One turning vector, and how many ticks it has turned
The counts run from 0 to 353.
[ 0.62 -0.26 -1.05  2.22 -0.07 -1.72 -0.43 -3.05  0.40  0.94  0.33  0.15
 -1.18 -0.71 -1.22  1.72  0.99 -2.11  1.35  1.69  1.80  0.33 -1.78 -0.52
  4.26 -1.31 -0.38 -5.30  0.30  0.06  1.35 -3.02  1.51  0.32  0.37 -0.65
  1.92  0.58 -2.45 -1.12  0.41  0.58] : 239
[-1.49 -2.11 -2.67  0.81 -0.80 -1.20 -0.06  0.33 -2.25  1.78  1.02  2.32
  2.16  0.31  2.36  2.65  0.41  0.69 -1.94 -2.02  1.38 -1.49  0.34  1.47
 -1.44 -0.81 -0.01 -0.07 -2.15  1.20 -0.36  0.32 -2.18  1.48  3.20 -2.90
 -1.24 -1.27  3.55 -3.16 -0.64  0.09] : 51
[ 1.07  0.52 -2.08  2.36 -3.37 -1.59 -1.26 -0.48  3.34  4.01  2.13 -0.17
 -0.84 -2.13 -0.44  0.82 -1.45 -2.07  0.69 -0.52  1.41  0.16  0.15 -2.82
 -0.59 -1.73 -2.59 -2.49  0.05 -1.01  0.12  0.10  0.25 -1.01 -1.14  2.85
  0.69  0.61  0.65 -1.01  2.96 -1.32] : 39
[-2.94 -1.82 -1.31 -1.58 -0.63 -2.13  0.79 -2.07 -5.49  0.94  1.35  1.77
 -0.79  1.25  0.22  2.03  1.87 -1.57 -0.27  0.57  0.86 -1.24 -1.38 -0.75
  2.22 -2.09  1.71 -0.04 -1.73 -1.07  0.44  0.42 -1.53  1.69  0.57 -3.02
 -0.48  2.32  2.24 -1.38 -0.59 -0.71] : 285
[ 0.07 -0.06  0.04  0.27  0.74 -0.04  0.80 -2.64  0.17  1.92  0.87  0.75
  0.30  1.91 -0.68  0.02  1.80  0.68 -4.40 -1.73  5.05 -0.87  1.73 -1.81
  1.56 -2.15 -0.31 -3.00  2.00 -0.68 -1.67 -0.33 -0.42 -2.16  0.36  1.36
  2.26 -1.36  2.62  0.85 -1.02  1.74] : 168
[-0.43  1.91  1.25  2.22 -0.61  1.06  0.40 -1.58  1.53  0.63  2.05  0.86
  2.04 -1.52  0.94  0.26 -1.22  0.24  0.00  2.13  1.92  0.58  1.60  0.97
 -1.73 -2.04 -0.91 -4.77 -0.65  1.32 -0.04  0.28 -0.51  3.99  1.81  1.51
  2.37  2.22 -2.25 -0.18  2.60 -1.12] : 257
[ 0.25 -0.63 -3.21  0.27 -3.15 -1.64 -0.79 -0.41  0.67  2.92  2.22  1.15
 -1.38 -2.40  0.21 -0.34 -0.05 -0.80  0.32 -1.97 -0.67  0.02 -0.49  0.92
  3.18 -1.35  0.20 -2.23  0.11 -0.92  2.19 -1.04 -0.23 -2.05 -0.03  0.39
  1.40  0.03  3.85 -4.71  1.19  1.52] : 279
[-0.81 -1.60  1.82 -0.03 -2.00 -0.52  0.54 -0.57 -1.21  0.49  1.51  2.62
  1.78  0.72  1.14  1.98  0.68 -0.46 -1.69 -1.28  2.00 -1.58 -0.04 -0.19
 -3.13 -1.31  1.13 -2.19 -1.14  1.85 -0.62 -0.75 -4.21  3.50  3.93 -2.89
 -0.36  0.42  1.89 -1.14 -0.99 -1.53] : 210
[-1.37 -0.30  1.62 -1.42 -1.80 -1.86  3.87  2.23 -2.12  0.01  1.31  1.28
  3.49 -0.41  0.93  0.35 -1.65  0.43 -0.82  0.41  1.74  1.05  0.06 -0.71
 -1.53  0.16  1.49 -1.28 -2.28  0.55 -1.96 -1.69 -2.27  3.58  1.76 -1.32
 -1.69 -0.51  3.76 -0.22 -1.75  1.63] : 292
[-0.01 -1.96 -2.92 -0.95 -0.97  0.60 -2.60 -0.79  1.45  4.51  1.53  0.31
  0.63 -1.27  0.72 -0.82  0.56  0.01 -2.18 -2.74  3.31 -1.61  0.76  0.93
 -3.28  0.66  0.85 -0.76 -0.56 -1.70 -2.04  1.87 -0.63 -2.00 -2.42 -0.59
  0.52  0.71  0.46 -0.79  1.26 -3.17] : 346
[-3.85 -1.75 -0.32 -1.35  0.29 -2.10  0.28 -1.34 -4.77  1.37  0.85  0.95
  0.43  0.36  0.49  2.05  0.79 -2.16 -1.48 -0.92  0.27 -0.51 -0.69 -1.49
  1.93 -1.43  1.84 -0.06 -1.05 -1.20 -0.83  1.47 -1.98  1.05 -0.48 -3.43
  0.36  3.31  2.38 -1.23 -0.81 -1.15] : 284
[-1.63 -1.78 -2.85  0.31 -0.62  0.47 -2.12 -1.43 -1.10  3.53  0.18  0.34
  1.15 -0.06  1.89  0.96 -0.12 -1.72 -0.85 -0.87  2.50 -1.07  0.18 -0.81
 -3.69 -0.73  0.01  0.04 -3.16 -1.51 -2.71  2.37 -0.12  0.89 -1.91 -0.55
 -0.18  2.37 -1.71 -0.12  1.62 -4.24] : 267
[ 0.54  0.54 -4.08  1.26 -0.30 -2.38  1.10  3.23  0.68  2.64  1.47 -0.92
  2.42 -1.10 -0.50  1.92 -1.70  1.26  0.13  0.24  1.95  1.36 -0.23 -0.09
 -1.22  0.48 -3.40 -0.55 -2.86 -0.35 -2.41 -0.85  0.93  1.84 -1.99  0.56
 -2.18 -1.13  1.80 -0.52  1.58  0.27] : 36
[ 0.46  1.34 -4.11  0.37 -2.74  0.07  2.44 -0.52 -1.26  3.87  0.97  0.33
  0.24  1.41  3.12 -0.12 -0.52  0.01  0.30  0.33 -0.23  0.90  0.26  0.12
  0.35 -2.22 -2.74  0.81 -3.70 -0.75 -1.05  0.80  0.25  1.92 -1.95  1.16
  0.48  1.24  0.27 -3.04  2.99 -0.47] : 342
[ 0.65 -0.18 -1.84 -0.25  0.20 -3.37  0.74 -0.21  0.42  0.76  0.97 -0.46
 -0.54 -1.90 -3.56  0.08  0.27 -0.32  1.63  1.38  2.43  0.69 -2.89  0.24
  4.59  1.40  0.62 -4.96 -0.50 -1.60  0.18 -3.73  1.80 -0.12 -2.16 -1.25
  0.28  0.07 -0.48 -0.03 -0.46  0.99] : 158
[-1.26 -0.55 -3.28  2.96  0.82 -0.27  0.97 -1.47 -3.25  1.75 -0.51  1.47
  1.47  2.20  2.94  2.53  0.39  1.16 -1.94  0.11  2.16 -0.08  0.64  0.45
  1.46 -2.58 -1.28 -0.78 -2.38  0.98 -0.78 -0.26  0.96  0.77  2.82 -0.10
 -0.52 -2.19  1.06 -2.85 -0.67  1.80] : 325
[-2.90 -0.51  2.18 -0.83 -2.93 -0.94  0.56 -0.33 -0.70  1.10  2.65  1.46
  0.84 -2.46  0.04 -0.39 -1.70 -2.39 -1.10  0.33  2.19 -0.51  1.62 -2.70
 -2.97 -1.51  2.68 -2.03  0.19 -0.80 -0.48  0.96 -2.67  0.59  2.04  1.36
  0.39  2.25  3.37  0.98 -0.04 -1.40] : 57
[-0.29  1.08  1.37  1.83  2.79 -0.61  0.93 -2.61  1.39  0.80  0.85  0.45
  1.63  0.72 -1.46  2.73  1.03  0.03 -2.55 -1.00  2.21 -0.24 -0.08 -0.13
  3.26 -1.77 -2.01 -4.47  1.61  0.80 -0.53 -1.36 -0.41  1.39  0.65 -1.30
  3.80  1.56 -0.51 -0.76  0.88  0.87] : 321
[-0.71 -1.21 -0.13  2.33 -0.71  0.41 -1.07 -3.05 -0.31  1.85  1.12  1.92
 -0.02  1.13  1.14  0.67  1.01 -0.44 -3.36  0.03  5.86 -1.56  1.93 -1.50
 -1.74 -2.55  0.57 -2.85  0.55  0.05 -1.11  0.48  0.11 -1.50  2.69  2.59
  1.15 -1.24  0.45  0.44 -1.09  0.11] : 249
[ 0.28 -0.34 -0.82 -0.55 -4.91 -1.72  1.67  0.34 -1.72  1.64  2.60  2.31
 -0.94  0.20  1.25 -0.04  0.14 -0.44  0.76  1.10  2.09 -0.27  0.22 -1.74
 -0.91 -2.91  0.11 -0.91 -0.96 -0.21  1.01 -1.17 -1.56  1.57  2.51  1.59
 -1.75 -1.01  4.02 -1.84 -0.25  0.99] : 134
[-0.47 -1.39 -2.96 -0.04  0.25 -3.32  0.19  0.47 -0.50  0.49 -0.13 -0.80
  0.29 -2.68 -2.29  0.00 -0.44 -0.73  1.58  1.68  2.30  0.98 -2.92  0.10
  3.19  1.97  1.61 -3.72 -0.95 -1.54 -0.27 -3.34  2.34 -0.95 -2.19 -1.59
 -1.37 -0.52 -0.57  0.00 -1.54  0.47] : 157
[-0.10 -0.86  2.03 -1.01 -1.48 -0.59  0.86 -1.37 -0.36  0.82  2.49  2.50
  0.54  1.48 -0.15  2.02  2.18 -0.66 -1.75 -1.15  2.34 -1.88 -0.15 -0.39
 -2.04 -1.74  0.45 -2.82  0.22  1.54  0.34 -1.12 -3.81  3.50  3.18 -2.53
  1.05  1.44  2.00 -0.67 -0.25 -1.88] : 209
[ 0.79 -0.60 -0.28  1.35 -1.76 -0.50  0.88 -4.34 -0.26  2.48 -0.22  0.95
 -1.25  2.49  0.92  0.43  1.74 -1.95 -2.43 -1.81  2.85 -0.09 -0.38 -2.15
  3.11 -3.53 -0.58 -2.35  0.89  0.09  0.06 -2.08 -0.04 -2.21  0.72  0.48
  1.71 -1.05  0.46 -1.70 -0.88  1.54] : 87
[-1.67  1.64 -1.96  0.54  1.00 -1.89  1.46  0.17 -1.86 -0.42  2.91  0.46
 -0.16 -0.59 -2.27  0.16  0.11  1.91  1.19  4.92  4.55  0.04  1.13  0.30
  0.90 -1.15 -0.82 -3.09 -1.04 -1.27 -0.36  0.26  1.72  3.25  0.05  2.30
 -0.79  0.95  0.44  1.39  0.89  0.39] : 254
[ 2.02 -0.11 -2.49 -2.87 -1.65 -0.83  4.37  1.51 -1.26  3.12 -0.22 -0.66
  1.55  1.93  1.06 -1.44  0.88  1.22 -0.54 -0.84  2.06  1.81 -1.56  0.42
  0.87  0.15  0.05 -0.02 -2.60 -1.08 -3.19 -2.69  0.19  0.96 -3.07 -1.15
 -1.43 -1.96  1.14 -1.09 -0.17  0.98] : 149
[-1.47 -2.39  0.08  1.53  0.62  0.66 -1.21 -3.41 -0.87  1.78 -1.16  1.05
  0.73  0.99  1.25  0.52  0.95 -1.28 -3.97 -1.87  4.70 -1.34  0.46 -0.76
  0.02 -1.38  1.74 -3.36  0.82 -0.35 -1.50 -0.12 -0.22 -3.50  1.31 -0.43
  1.02 -1.40 -0.08 -0.37 -2.08  0.34] : 89
[ 1.23  0.55 -0.19 -0.26 -1.07 -1.87 -0.74  1.24  4.16  1.99  3.31  0.45
  0.94 -2.45 -3.03  2.39  0.04 -0.21  0.20 -1.41  1.83 -0.48 -0.54  0.08
 -2.39  1.18 -2.08 -3.17 -0.17  0.04 -0.47 -1.01 -1.79  2.24 -0.61 -1.46
  0.64  1.22  1.60  0.43  2.20 -2.69] : 273
[-1.25 -2.84 -2.76  0.74  0.18 -2.58 -0.81  0.17 -1.04  1.01 -1.16 -0.65
  1.23 -2.96 -0.94  0.08 -1.19 -1.83  1.35  1.10  2.42  0.93 -2.54 -0.43
  1.38  1.99  2.93 -3.25 -1.89 -1.14 -1.45 -2.84  2.03 -1.20 -1.95 -1.72
 -2.07 -0.25 -1.26  0.05 -1.96  0.00] : 156
[-1.67 -0.59 -2.35 -3.22  0.25 -2.00  0.63 -0.60 -2.50  0.87  3.24  1.60
 -1.91  1.21 -2.20  1.26  2.89  0.98 -0.23 -0.15  1.94 -1.75 -0.85  0.88
  3.68 -0.80 -0.01 -1.21 -0.16 -1.55  0.93  0.18 -1.52  1.55 -0.43 -2.67
  0.61  2.08  3.65 -2.00  0.22 -0.18] : 206
[-1.37  2.12 -1.86  0.82  0.29  0.36  2.40  1.33 -1.07  2.26  0.86 -0.90
  4.27 -0.79  2.14  0.60 -2.28  0.48 -1.29 -0.30 -0.39  2.26  0.95  1.26
 -0.45 -0.72 -2.00 -0.42 -3.49  0.02 -2.58  1.46 -0.41  3.61 -1.82 -0.22
  1.34  2.10  0.34 -2.10  2.73 -0.26] : 340
[-0.10  0.17 -3.50  1.24 -0.58 -0.11  1.03 -1.48 -1.03  2.22  1.60  1.74
 -0.15  2.35  0.25  0.06  1.54  2.52 -2.18  0.71  4.78 -1.16  1.78  0.87
  1.06 -2.59 -1.03 -1.44 -0.16 -0.08 -0.74  0.08  1.07 -1.19  1.57  2.60
 -0.08 -2.92  2.44 -1.88 -0.36  2.24] : 327
[-0.51 -0.50 -3.32 -0.94 -1.98 -2.14  1.19  1.24 -1.53  1.83  2.67  2.28
 -0.08  0.10 -0.24  0.63  0.91  2.23 -0.93 -0.72  2.50 -1.12  0.62  0.79
 -0.19 -0.91 -0.41 -0.16 -1.33 -0.24  0.23 -0.34 -0.95  0.74  1.98  0.13
 -1.91 -2.30  5.88 -2.94 -0.99  1.80] : 53
[-1.93 -0.24 -1.80  0.14  2.19 -2.79  1.57 -0.48 -3.20 -0.75  1.06  1.14
 -0.26  1.79 -2.24  1.71  1.45  1.43 -0.81  3.45  5.49 -0.74 -0.65 -1.37
  2.55 -1.44  0.18 -2.63 -0.26 -1.19 -0.84 -0.94  1.06  1.75  0.60  0.78
 -1.02 -0.60  1.47  1.77 -1.68  1.18] : 93
